rotation steps, each row followed by its count of steps:
The counts run from 0 to 616.
[-1.74,3.06,-2.37,-1.78,-2.36,0.85,1.83,-4.19,-0.12,5.93,-0.15] -> 607
[1.83,-0.43,-2.15,1.33,-2.33,-1.08,3.37,-6.75,-1.70,1.46,2.23] -> 336
[2.00,0.59,3.27,6.21,-1.82,-1.62,1.42,-2.86,-0.89,0.35,3.52] -> 93
[-4.05,-0.51,-5.48,-3.86,-1.40,1.09,1.12,-0.30,3.14,2.66,-0.85] -> 408
[0.51,3.16,2.73,0.95,-3.05,0.21,-0.06,-4.20,1.69,6.17,0.04] -> 376
[2.10,1.26,0.93,2.06,-3.13,-0.60,2.06,-6.36,-0.68,3.51,1.77] -> 129
[-2.96,-3.42,-4.11,2.21,0.44,-0.84,1.70,3.38,2.01,-3.96,2.46] -> 49
[-4.41,-2.17,-2.28,1.57,0.07,-0.20,0.10,5.44,3.80,-2.09,1.39] -> 244
[-0.48,-2.88,-3.86,-4.04,-2.86,0.38,1.02,-3.35,4.46,1.97,-0.67] -> 591
[-4.39,2.49,-4.89,-2.56,-0.86,0.91,2.02,-1.47,0.05,4.20,-0.28] -> 413
[-2.88,-0.95,-5.24,-4.27,-1.85,0.93,1.45,-2.04,3.33,3.19,-0.82] -> 178
[-4.19,-0.53,-5.62,2.03,1.04,-0.66,3.59,1.42,-1.82,-1.90,2.81] -> 42
[2.56,-4.70,1.62,1.75,-3.15,-0.94,-0.37,-1.87,5.48,-1.17,1.77] -> 551
[1.00,-3.56,0.09,-1.80,-3.54,0.13,-1.19,-1.75,6.92,1.78,-0.42] -> 368
[0.07,1.38,3.70,0.41,-3.62,0.55,-2.03,-1.75,4.72,5.08,-0.53] -> 163
[-1.63,-4.42,-3.38,2.87,-0.05,-1.13,1.74,2.32,2.30,-4.62,2.77] -> 279
[-0.91,-4.96,-2.54,3.14,-0.48,-1.23,1.59,1.81,2.75,-4.55,2.86] -> 285
[-4.45,2.94,2.33,3.35,-0.75,0.43,-1.62,4.43,2.94,2.85,0.42] -> 440
[-1.42,-3.16,-5.14,2.28,0.45,-1.39,3.42,-0.23,-0.87,-3.69,3.31] -> 284
[-3.55,-2.35,-0.92,3.34,0.19,-0.42,-0.38,5.52,3.76,-2.68,2.04] -> 38
[-4.59,3.66,2.50,3.10,-0.94,0.50,-1.28,3.93,2.59,3.46,0.60] -> 4
[-1.84,-0.14,1.72,-0.83,-2.80,0.90,-2.36,1.14,6.58,3.80,-1.01] -> 180
[1.22,-2.56,-4.01,1.74,-1.09,-1.47,3.99,-4.45,-1.55,-1.64,3.56] -> 313
[-5.11,3.45,-4.19,1.50,0.65,0.09,2.73,0.92,-2.38,2.55,1.61] -> 448
[-4.42,0.59,-5.38,2.13,1.21,-0.51,3.85,1.28,-2.32,-0.79,2.46] -> 254
[-4.83,-0.68,-5.37,-3.50,-0.87,1.06,0.90,1.59,3.32,1.78,-0.66] -> 420
[2.25,-4.79,-0.51,-1.07,-3.39,-0.71,-0.52,-2.52,6.01,-0.39,0.55] -> 132
[-1.41,4.48,0.39,0.06,-2.49,0.52,0.30,-3.14,0.52,6.56,0.02] -> 176
[-5.70,0.18,-6.13,-0.57,0.68,0.21,2.57,2.18,0.13,-0.05,0.99] -> 449
[1.24,-0.60,3.64,0.49,-3.70,0.17,-2.01,-2.13,5.76,3.64,0.14] -> 369
[-4.65,-1.70,-5.41,0.95,0.79,-0.15,2.16,3.44,1.05,-2.31,1.72] -> 249
[1.77,-2.45,3.46,5.81,-1.84,-1.59,-0.55,0.42,2.81,-2.19,3.13] -> 86
[-2.92,0.43,2.33,5.46,-0.23,-0.61,-0.60,4.85,2.40,-0.91,2.41] -> 257
[-0.93,-1.44,0.67,-1.86,-3.27,0.75,-2.14,-0.23,7.05,3.09,-1.00] -> 386
[-0.83,-2.37,1.61,5.47,-0.82,-1.02,-0.25,3.72,3.38,-3.20,3.19] -> 62
[-1.34,-2.77,-5.13,2.39,0.34,-1.25,3.93,-0.78,-1.23,-3.55,3.49] -> 502
[3.17,-1.45,4.55,3.69,-3.55,-1.14,-0.86,-2.64,3.44,1.19,2.16] -> 552
[0.00,1.50,-0.07,6.00,-0.45,-1.76,3.21,-2.32,-3.30,-0.46,4.03] -> 76
[0.68,2.47,0.08,0.19,-2.85,-0.11,1.66,-5.99,-0.33,5.46,0.85] -> 583
[-4.81,-0.92,-4.99,-3.32,-1.08,1.24,0.59,1.70,4.04,1.99,-0.80] -> 202
[-5.84,0.68,-6.02,-0.82,0.49,0.43,2.61,2.08,0.19,0.84,0.56] -> 443
[1.53,-1.00,-3.19,-0.73,-2.31,-0.67,3.21,-6.92,-0.46,1.91,1.57] -> 130
[-2.69,2.55,-4.00,-2.45,-1.77,0.73,2.22,-3.83,0.13,5.38,-0.49] -> 177
[-5.47,3.39,-4.57,1.12,0.73,0.31,2.84,1.21,-2.06,2.27,1.33] -> 230
[-2.93,-1.87,-5.63,2.29,0.83,-1.04,3.62,0.60,-1.18,-3.04,3.24] -> 54
[-4.60,-0.21,0.32,2.60,-0.70,0.28,-1.50,6.02,4.62,-0.16,0.71] -> 451
[2.52,0.15,3.71,6.31,-1.91,-1.64,0.84,-2.61,0.17,0.28,3.41] -> 529
[-3.06,0.10,-5.34,-4.34,-1.66,0.86,1.58,-2.50,2.28,3.46,-0.78] -> 614
[0.30,2.30,-1.02,-0.58,-2.77,0.20,1.62,-5.97,-0.19,5.56,0.34] -> 371
[0.28,-0.17,3.55,7.15,-0.94,-1.34,0.21,1.22,0.90,-1.38,3.59] -> 505
[-0.07,1.53,1.16,6.80,-0.59,-1.54,2.33,-1.36,-2.55,-0.06,4.07] -> 506
[-2.53,4.21,2.58,1.18,-2.39,0.99,-1.25,-0.16,2.87,6.21,-0.49] -> 187
[1.21,-4.70,-3.99,1.45,-1.11,-1.57,3.07,-2.60,1.28,-3.48,2.79] -> 526
[-2.54,4.78,0.56,0.04,-1.97,0.64,0.37,-2.36,0.54,6.70,-0.14] -> 400
[1.33,-3.29,-4.17,-2.25,-2.57,-0.66,2.52,-5.43,2.15,0.68,0.89] -> 567
[-5.07,1.90,-5.44,-1.84,-0.21,1.06,2.34,-0.03,-0.23,3.13,0.10] -> 425
[1.13,0.57,3.16,7.10,-1.30,-1.53,1.25,-1.02,-0.51,-0.54,3.99] -> 81
[-4.79,-0.12,-0.03,1.70,-0.38,0.47,-1.52,5.65,4.94,0.12,0.27] -> 445
[2.93,-0.11,4.32,3.96,-3.61,-0.93,-0.04,-3.97,2.42,2.40,2.02] -> 122
[-1.24,0.46,-3.32,4.32,0.37,-1.42,4.14,-1.38,-3.49,-1.43,4.13] -> 283
[-2.52,1.61,-2.83,4.78,0.78,-1.17,3.90,-0.43,-3.70,-0.61,3.62] -> 271
[-0.39,1.51,3.40,0.61,-3.51,0.75,-1.92,-1.00,4.73,5.07,-0.63] -> 387
[-4.35,3.41,-2.26,4.13,0.88,-0.35,3.10,0.86,-3.33,1.03,2.48] -> 35
[-3.88,0.53,1.90,4.58,-0.37,-0.16,-1.02,5.43,3.28,-0.04,1.67] -> 27
[-4.00,-0.01,-5.40,2.51,1.21,-0.56,3.84,1.09,-2.24,-1.53,2.65] -> 260
[-2.65,3.25,1.17,6.45,0.35,-0.81,1.48,1.77,-1.96,0.56,3.27] -> 46
[2.04,1.54,0.42,1.39,-2.80,-0.53,2.03,-6.76,-0.38,4.00,1.58] -> 135
[-4.47,-0.46,-5.36,-3.50,-1.12,0.92,1.08,0.82,3.42,2.40,-1.01] -> 414
[-5.37,-1.32,-4.16,-1.43,-0.31,0.79,0.37,4.13,4.23,0.16,-0.19] -> 220
[-4.49,0.16,0.68,2.82,-0.54,0.57,-1.52,5.73,4.20,0.35,0.96] -> 233
[-3.93,-2.33,-2.39,2.02,0.42,-0.26,0.27,5.20,3.42,-2.76,1.74] -> 468
[-4.18,-2.46,-4.91,1.20,0.63,-0.22,2.07,3.78,1.40,-3.09,1.98] -> 37
[-4.65,-1.68,-5.87,1.02,0.84,-0.25,2.49,2.84,0.33,-2.34,1.99] -> 467
[2.24,-5.74,-2.38,0.41,-2.04,-1.41,1.32,-2.55,3.73,-2.73,2.11] -> 108
[-0.10,-3.84,-4.61,1.95,-0.28,-1.44,3.59,-1.60,-0.07,-3.64,3.56] -> 514
[-5.78,0.67,-6.19,-2.02,0.23,0.74,2.09,1.67,0.97,1.52,0.00] -> 1
[-5.20,2.16,-5.29,1.80,1.16,-0.19,3.42,1.21,-2.37,0.48,2.13] -> 242
[-1.89,-0.29,1.55,-1.12,-2.82,1.06,-2.27,1.54,6.84,3.70,-1.16] -> 398
[-3.40,-1.39,-2.30,-2.92,-2.21,1.10,-1.09,2.25,6.36,2.37,-1.06] -> 409
[-0.52,2.73,-0.91,-0.79,-2.45,0.40,1.80,-5.36,-0.01,6.08,0.18] -> 595
[-4.26,0.28,1.29,3.65,-0.20,0.06,-1.18,5.84,3.94,-0.26,1.47] -> 239
[-0.29,-5.19,-2.45,2.68,-0.68,-1.46,1.51,1.18,2.87,-4.85,3.00] -> 509
[-0.41,-2.21,0.23,-2.16,-3.50,0.69,-1.66,-0.46,7.19,2.35,-0.83] -> 598
[-0.78,-4.63,-2.16,3.12,-0.44,-1.09,1.39,2.39,2.89,-4.55,3.09] -> 67
[2.73,0.99,2.76,4.34,-2.58,-1.23,1.37,-4.96,-0.59,1.95,2.68] -> 329
[-0.13,-1.09,-3.45,3.69,0.06,-1.56,4.34,-2.98,-3.00,-1.83,3.79] -> 295
[2.87,-0.51,4.38,3.66,-3.54,-0.98,-0.65,-3.75,2.97,2.32,1.87] -> 340
[0.34,-4.95,-4.06,1.94,-0.71,-1.61,2.93,-0.93,1.39,-4.23,3.15] -> 84
[0.47,-4.95,-0.87,3.57,-1.08,-1.47,0.79,1.35,3.53,-4.21,3.05] -> 79
[-0.24,3.32,2.26,0.63,-2.96,0.69,-0.07,-3.54,1.52,6.33,-0.06] -> 382
[2.10,-0.36,-2.22,1.79,-1.86,-1.44,3.80,-6.38,-1.90,0.89,2.93] -> 112
[-5.97,0.46,-6.14,-1.15,0.59,0.61,2.24,2.09,0.80,0.64,0.40] -> 225
[2.29,0.44,3.31,6.30,-2.08,-1.46,0.99,-2.90,-0.17,0.29,3.57] -> 311
[-3.10,-3.50,-4.43,1.99,0.77,-0.95,2.14,2.92,1.41,-3.90,2.91] -> 485
[1.70,-5.67,-2.58,0.79,-1.74,-1.11,1.96,-2.34,3.14,-3.24,2.24] -> 102
[0.95,-2.18,-3.98,2.59,-0.57,-1.48,4.20,-3.91,-1.96,-1.64,3.68] -> 307
[-2.95,-2.13,-0.05,3.93,-0.20,-0.31,-0.46,5.22,3.75,-3.03,2.41] -> 44
[-1.05,3.83,0.92,0.19,-2.70,0.79,0.15,-3.82,1.02,6.72,0.01] -> 170
[-0.15,0.61,3.23,7.52,-0.96,-1.15,0.58,0.81,-0.13,-0.82,3.51] -> 69
[-2.36,-4.11,-3.24,2.51,0.19,-0.96,1.59,3.18,2.30,-4.14,2.72] -> 55
[1.40,-0.23,3.59,7.10,-1.74,-1.67,0.59,-0.75,0.53,-0.69,3.70] -> 517
[2.20,1.44,1.41,2.39,-2.88,-0.76,1.81,-6.33,-0.23,3.67,1.75] -> 347
[-0.99,3.85,1.58,0.33,-2.83,0.69,0.07,-3.22,1.30,6.45,-0.34] -> 388
[-5.18,4.81,-2.67,0.70,-0.21,0.68,1.86,0.15,-1.65,4.66,0.44] -> 430
[2.90,-2.89,3.05,1.91,-3.78,-0.72,-1.38,-2.20,5.50,0.97,1.23] -> 127
[1.14,-2.29,3.00,5.99,-1.60,-1.46,-0.08,1.22,2.83,-2.28,3.42] -> 80
[-4.64,-2.08,-5.18,0.73,0.74,-0.15,1.91,3.81,1.59,-2.11,1.66] -> 31
[-5.47,3.72,-4.14,0.81,0.34,0.52,2.60,0.66,-2.04,3.27,0.88] -> 224
[-4.75,4.52,-1.46,3.78,0.76,0.07,2.14,1.64,-2.50,2.40,2.15] -> 23
[-1.59,-1.02,0.73,-1.81,-3.15,0.93,-2.21,0.83,7.07,3.37,-1.21] -> 610
[-1.03,-0.74,-3.73,3.76,0.26,-1.31,4.18,-2.06,-3.20,-1.83,3.85] -> 71
[-1.25,2.36,-2.38,-1.73,-2.57,0.41,2.06,-5.40,-0.19,5.51,-0.15] -> 165
[-3.18,2.12,-2.95,4.44,1.14,-0.84,3.79,0.25,-3.71,-0.19,3.30] -> 47
[-3.73,2.63,-4.64,-2.86,-1.25,1.21,2.33,-2.09,0.08,4.50,-0.54] -> 189
[-3.13,4.35,2.32,1.27,-2.07,1.07,-1.06,0.38,2.32,6.05,-0.25] -> 193
[-4.15,5.10,1.63,1.98,-1.11,0.88,-0.40,1.04,0.73,5.69,-0.08] -> 205
[-3.89,0.28,-5.43,2.60,1.28,-0.73,4.00,0.86,-2.59,-1.42,2.87] -> 478
[-0.43,-1.39,1.27,-1.51,-3.25,0.81,-2.23,0.02,7.02,3.19,-0.94] -> 168
[1.42,-3.14,-4.20,1.24,-1.33,-1.33,3.76,-4.47,-0.54,-1.84,3.01] -> 101
[-3.42,-1.29,-1.87,-2.72,-2.06,1.06,-1.38,2.21,6.45,2.29,-1.42] -> 191
[2.28,-5.14,-0.94,-0.51,-3.32,-0.59,0.16,-2.85,5.63,-0.81,0.99] -> 126
[1.95,0.10,-1.23,2.35,-1.89,-1.16,3.27,-6.69,-1.97,1.78,2.69] -> 548
[1.40,-2.57,-4.04,1.38,-1.36,-1.43,3.97,-5.21,-1.08,-1.04,3.05] -> 537
[0.39,-3.42,-3.75,-3.63,-3.01,0.26,1.12,-3.70,4.43,1.48,-0.27] -> 367
[2.35,1.37,1.72,2.48,-2.99,-0.60,1.33,-6.03,-0.14,3.94,1.63] -> 565
[1.87,-5.50,-3.35,0.30,-1.91,-1.21,1.96,-2.73,2.86,-3.01,2.44] -> 320
[-3.37,-0.15,1.50,5.03,-0.19,-0.15,-0.89,5.63,2.93,-1.23,2.15] -> 469
[-2.94,3.07,1.77,6.49,0.31,-0.62,1.03,2.44,-1.33,0.66,3.04] -> 258
[-1.55,-2.95,0.58,4.66,-0.54,-0.94,-0.03,4.12,3.42,-3.57,2.64] -> 274
[-4.73,-0.81,-1.28,-0.80,-1.40,1.04,-1.65,4.42,5.78,1.41,-0.66] -> 427
[-1.63,4.34,0.99,0.22,-2.52,0.81,0.10,-2.83,0.80,6.82,-0.47] -> 394
[-1.03,2.16,1.79,7.31,-0.03,-1.11,1.82,0.49,-2.20,-0.18,4.00] -> 494
[-5.26,-1.44,-4.02,-0.84,-0.12,0.55,0.22,4.66,3.95,-0.31,0.15] -> 226
[0.52,-3.43,1.99,5.12,-1.28,-1.45,-0.17,2.03,3.50,-3.15,3.19] -> 510
[-5.17,-1.10,-4.60,-2.03,-0.52,1.02,0.58,3.54,4.15,0.42,-0.32] -> 214
[0.74,-3.22,-4.20,-3.23,-2.75,0.00,1.61,-4.58,3.52,1.47,0.09] -> 579
[-4.86,2.40,-5.33,-2.26,-0.39,1.13,2.12,-0.54,-0.10,3.81,-0.31] -> 419
[0.94,-5.30,-3.84,1.55,-0.86,-1.48,2.64,-1.57,1.91,-4.06,3.07] -> 90
[-2.25,-2.02,-2.38,-3.27,-2.58,1.07,-0.91,0.31,6.59,2.18,-1.11] -> 179
[-2.79,-0.22,-5.30,-4.22,-1.81,1.01,1.38,-2.17,2.57,3.19,-0.66] -> 396
[0.51,-2.60,0.95,-1.51,-3.66,0.34,-1.72,-1.16,7.10,2.37,-0.78] -> 156
[-1.36,2.65,-2.00,-1.64,-2.42,0.54,1.79,-5.00,-0.26,5.75,-0.06] -> 383
